Here are some points, each followed by its number:
[ 0.2 -0.7 -1.4  1.5 -0.2  0.6  1.0 -1.0] 0
[ 0.7  1.5  0.3 -1.5 -1.1 -0.7 -0.3  1.2] 1
[-0.2  1.5 -1.4  1.1 -0.6  0.6 -1.1  0.3] 2
[ 0.7 -1.6 -0.6  1.5  1.1  0.1 -0.3 -1.0] 3
[ 0.2 -0.3 -0.6  1.1 -1.1  1.4  0.6 -1.5] 4
[-0.2  0.2  1.2 -0.7 -1.1 -1.6  0.6  1.6] 5
[ 0.7  0.2  1.6 -0.7 -0.2 -1.2 -1.6  1.2] 6
[ 0.7 -0.3  1.6 -1.5 -1.1 -0.7  0.2  1.2] 7
[ 1.1 -1.6 -0.6  1.5 -0.2  0.6  0.2 -1.0] 8
[ 1.5 -1.1  1.2  0.2  0.7 -1.6 -0.3 -0.6] 9
[-0.2 -0.7 -1.0  1.5  0.2  0.6  1.0 -1.5] 10
[-0.2  1.0  1.6 -0.7 -1.1 -1.6  0.2  0.7] 11
[-0.2 -1.1 -1.4  1.5  0.7  0.1  1.0 -0.6] 12
[ 1.5 -0.7  0.7 -0.2  1.1 -1.6 -1.1  0.3] 13
[-0.6 -0.3 -1.4  0.2  0.7  1.4  1.0 -1.0] 14
[ 1.1  0.6 -0.1  1.5  0.2 -1.2 -1.6 -0.6] 15
[ 0.2 -0.3  0.7 -0.7 -1.5 -1.2  1.0  1.6] 16
[ 1.5  0.6 -0.1 -0.7  0.2 -1.2 -1.6  1.2] 17
[-0.2 -0.7 -1.0  1.1  0.7  1.4  0.2 -1.5] 18
[ 1.5  0.6  0.3 -0.7 -0.2 -1.6 -1.1  1.2] 19
[ 1.1 -0.3  0.7 -1.1 -1.5 -0.7  0.2  1.6] 20
[-1.5 -0.3 -1.0  0.6 -0.6  1.4  1.0  0.3] 21
[ 0.2  1.0  0.7 -1.5 -0.2 -1.2 -0.7  1.6] 22
[-0.2  0.2  1.2 -1.1 -1.5 -0.7  0.6  1.6] 23
[-1.1  0.6 -0.6  0.2  1.6  1.0 -1.6 -0.1] 24
[-1.1  0.6 -0.6 -0.2  1.6  1.0 -1.6  0.3] 25
[ 1.5 -1.6 -0.1  1.1  0.7  0.1 -1.1 -0.6] 26
[ 1.5 -0.3  0.7  0.2  1.1 -1.6 -1.1 -0.6] 27
[-1.5  0.2 -1.0  0.6  1.1  1.4 -0.3 -0.6] 28
[-0.6  0.2 -1.4  0.6  1.6  1.0 -0.3 -1.0] 29
Which point above is nearest to each new point, looking only along the 2 directions in which the numbered points spread most? Its number follows each.
[-0.2  0.2 -1.4  0.6  1.6  1.0 -1.1 -0.6] 8
[-0.6  0.2  1.6 -0.2 -1.5 -1.2  1.0  0.7] 16
[ 1.1  0.2 -1.0  0.6 -0.6 -0.3  1.5 -1.5] 25
[ 0.2 -0.3 -1.4  1.1 -0.6  0.6  1.5 -1.0] 4
[-1.1  0.2  0.7 -0.7  1.6  1.0 -1.6 -0.1] 25
[ 1.5 -0.3  0.7  1.1 -1.5 -1.2  0.2 -0.6] 17
[-1.5 -1.1  0.3 -0.7 -0.2  1.4  0.6  1.2] 21
[-0.6  1.5 -1.0 -1.5  0.7  1.0  0.2 -0.1] 2
[-0.6  0.2 -1.0  0.6 -1.5  1.0  1.5 -0.1] 21
[ 1.5 -1.1 -0.1  0.6  0.2 -1.6  1.0 -0.6] 15
[-0.2 -1.6  1.2  0.2 -1.1  0.6  1.5 -0.6] 2
[-1.5  1.0 -0.1 -1.1 -0.6  1.4  0.2  0.7] 21
[ 0.2  1.0 -1.0  1.5  0.7 -0.7 -0.3 -1.5] 8
[ 1.5 -0.3 -1.0  0.6  0.2  1.0 -0.7 -1.5] 8
[-1.5  1.5 -1.0 -0.2  1.1  0.1 -0.7  0.7] 2
[-0.2  1.5  0.3 -0.7  1.1 -1.2 -1.6  0.7] 17
[-1.5  1.5 -1.0 -0.2  0.2  1.0  0.6 -0.6] 21
[ 1.5 -0.3  1.2 -0.7  0.2 -1.6  0.6 -1.0] 17
[-1.1  1.0 -1.4  0.6  0.2  1.4 -0.7 -0.1] 4
[ 0.7 -1.6 -0.1  1.5  0.2 -0.7  1.0 -1.0] 8
[ 0.7 -0.3  0.3 -1.1  1.6 -0.7 -1.6  1.2] 17
[ 1.1 -0.7  1.6  0.2 -1.1 -0.3 -1.6  0.7] 17
[ 0.2  1.0 -0.1 -1.1 -1.5  1.4  0.6 -0.6] 2
[ 1.5 -1.6  0.3  0.6 -0.2 -1.2  1.0 -0.6] 15
[ 0.7 -1.1 -0.1  0.2 -1.5  1.4  1.0 -0.6] 2
